In the rows, 128 means zero.
Which row each row swaps with, under one turn or mirror:
Dufol: [129  99 124 131 127 110 117 130 125 157 154  94 169 118  97 109 162 132
 162  92 129 131]
Ruzab: [134 127 130 120 153 155 105 125 104 152 110 112 145  86  93 141 136 107
 170  91 124 146]
fur: [140 118 130 117 118 138 104 129 139 142 123 150 156 133 119 120 142 148
 144 117 132 182]
vazug: [130 113 123 121 136 147  93 131 119 134 116 116 157  89 120 149 157 132
 142 108 148 174]
Val: [131 110 173 120 127 128 111  93 121 158 125 148 160 155  96 124 132 138
 146 124 116  89]
bofi: [133  86 141 126 143 131 130 136 146 142  97 121 129 102 139 131 126 133
 153 120 126 109]
lun: [143 129 143 143 147 158  69 125 112 171 118 132 169 106 103 154 140 143
 176 149 136 100]
leriv: [122 103 165 148 130 115 111 129 117 179 136 144 172 136 101 148 133 167
 165 134 119  93]
Lef: [135 122 129 152 136 132 107  91 109 146 124  88 157 133  94 165 126 153
 149 109 131 106]
Devi: [136 106 131 111 142 120 115 115 134 158 127 148 155  54 107 113 146 155
 167 135 143 134]
ven: [132 114 175 118 132 152 119 122 128 149 127 138 165 130  95 175 139 146
 187 122 177 123]
vuv: [144 117 136 156 167 147  88 150 143 145 117 126 156  90 126 142 145 148
 157  97 127 133]
Lipi: [133 121 169 139 129 118 110 105 141 139 127 108 159  81  97 128 131 143
 164 108 169  87]
Samiz: [137 112 168 135 134 140 132 107  91 150 121 119 170 127  80 164 132 116
 163 135 157 145]
zan: [139 128 138 124 138 137 107  78 113 152 124 123 163 131 102 194 130 139
 154 111 156 130]
Tubab: [138 147 122 100 111 121 117 111 148 126 132 111 170 109 113 111 147 135
 166  95 134 106]
Gatim: [119  98 139 124 131 108  80 132 128 176 151 114 172 135  81 136 153 149
 180 134 145 110]
refis: [137 106 118 122 128 130 116 142 130 146 113 183 160 132  90 173 139 134
 165 114 114 106]
sof: [122 118 147 128 132 100 137 133 126 138 145  94 174 118  90 113 157 139
 144  95 140 122]
toz: [126 140 151 121 132  82  82 130 145 138 128 133 160  91 101 112 139 146
 149 130 112 119]
Sefa: [127 107 135  95 103 124 130 108 127 130 128 122 138 107 121 134 145 165
 150 113  96 128]
lepus: [128 117 164 122 121 131 116 132 125 154 127 144 156 167 103 134 134 152
 139 107 124  91]
zemet: [133 130 160 152 129 116  99 117 163 153 141 106 162 105  82 174 143 145
 154 137 116 118]
lazet: [117 114 127 102 122 113 113 108 121 162 127 125 170 144 101 167 128 139
 162 119 149  76]
guri: [133 108 132 122 151  83 109 126 129 135 126 157 157 106 114  93 136 144
 149 126 143 111]
zirel: [140 113 107 135 119 129 109 127 133 151 123 125 161 169 102 165 133 150
 154 114 146 109]
donil: [126 126 132 104 100 125  79 125 145 146 137 145 174 105 111 135 167 154
 154 149 132  96]
rup: [133 129 148 121 124 157 115 100  88 144  96 145 158 113 104 169 129 111
 168 131 116 130]
bak: [140 118 167 129 132 156 116  92 113 139 119 164 158 110 100 185 138 142
 147 133 147 136]
subi: [123 118 131 118 140 122 113 115 138 144 123 189 157 117 105 149 139 140
 158 115 127  75]
leto: [132 137 127 122 148 110 111 125 128 119 100 121 170  86  66 132 143 104
 149 105 129 128]
Kazek: [117 124 145 102 144 130  97 128 151 124 109 123 173 115 123 123 153 150
 155 122 166 160]
Fim: [112 121 132 133 120 116 102 123  97 137 136 116 181 101  81  97 158 123
 160 116 149 142]
Tulo: [129 120 111 123 121 133 108 136 132 143 122 142 157  70  96 151 139 136
 176 117 120 170]
vug: [129 122 156 137 134 116 111 134 129 150 123 102 160  91 106  81 137 146
 158 102 123 123]
tev: [146 104 144 153 141 114 117 145 107 160 127 139 149 112 111 149 124 134
 189 115 139  79]
tepal: [110  90 159 125 144 118 122 116  93 157 130 119 174 126  76 150 137 121
 173 138 151 148]
nugi: [142 126 147 131 127 152  98 119 140 136 127 156 155 141 108 102 134 143
 169 110 125 162]
seteg: [131 129 149 127 151 142 113 128 100 127 111 125 161  84  86 141 149  99
 163 115 141 159]
reva: [132 110 145 130 155 140 123 105 134 124  99 109 131  96 124 136 111 130
 151  98 131 140]
dizud: [144 128 161 138 126 120  86 151 106 156 150 129 159 120  79 145 145 125
 185 123 134  90]
rigun: [120 113 150 131 127 127 106 120 139 144 142 126 162 120 106 200 144 153
 164 133 101 140]
zibo: [140 108 126 132 130 133 111 110 119 152 120 117 156  88  99 126 135 131
 163 115 183  78]
nenin: [127 120 129 125 151 125 114  95 126 152 126 180 172 117 104 170 144 148
 154 136 105 142]
Botob: [131 125 138 141 148 148 105 101 108 143  86 155 165 107  97 170 111 125
 164 145 130 126]
Tuk: [123 106 146 134 110 141 103 116  99 156 131 182 160 147  94 125 133 146
 165 123 142 109]
rupi: [115 101 142 119 113 119  82 145 145 150 130 132 168 118 139 146 154 163
 161 132 134  95]
Zem: [120 106 185 118 155 121 115 121 127 152 120 149 157  76  94 171 140 148
 148 138 121 117]
tis: [146 110 160 118 136 128 116 105 135 136 120 137 155 117 109  79 141 137
 181 123 141 100]
Rade: [116 136 120 123 144 116  92 140 126 138 129 108 167  82  84 135 161 110
 165  97 134 102]
pira: [130 113 130 131 144 136  98 123 127 150 123 191 156 127 100 167 137 143
 151 125 133 154]
Naso: [137 123 129  84 118 140 115 107 125 129 119 122 153 104 140 147 157 137
 156 103 126 157]
naz: [128 122  96 131 128 120 107 103 127 151 124 143 162  94 100 151 138 140
 154 105 131 177]
vose: [134 129 152  91 106 114 142 107 131 118 117 106 154 107  87 122 146 127
 150 120 132 124]

Swapped with donil: zibo
Swapped with bofi: zemet
Swapped with nugi: tepal
Swapped with vazug: bak
Swapped with leto: refis
Swapped with Val: Dufol
Swapped with zirel: vose

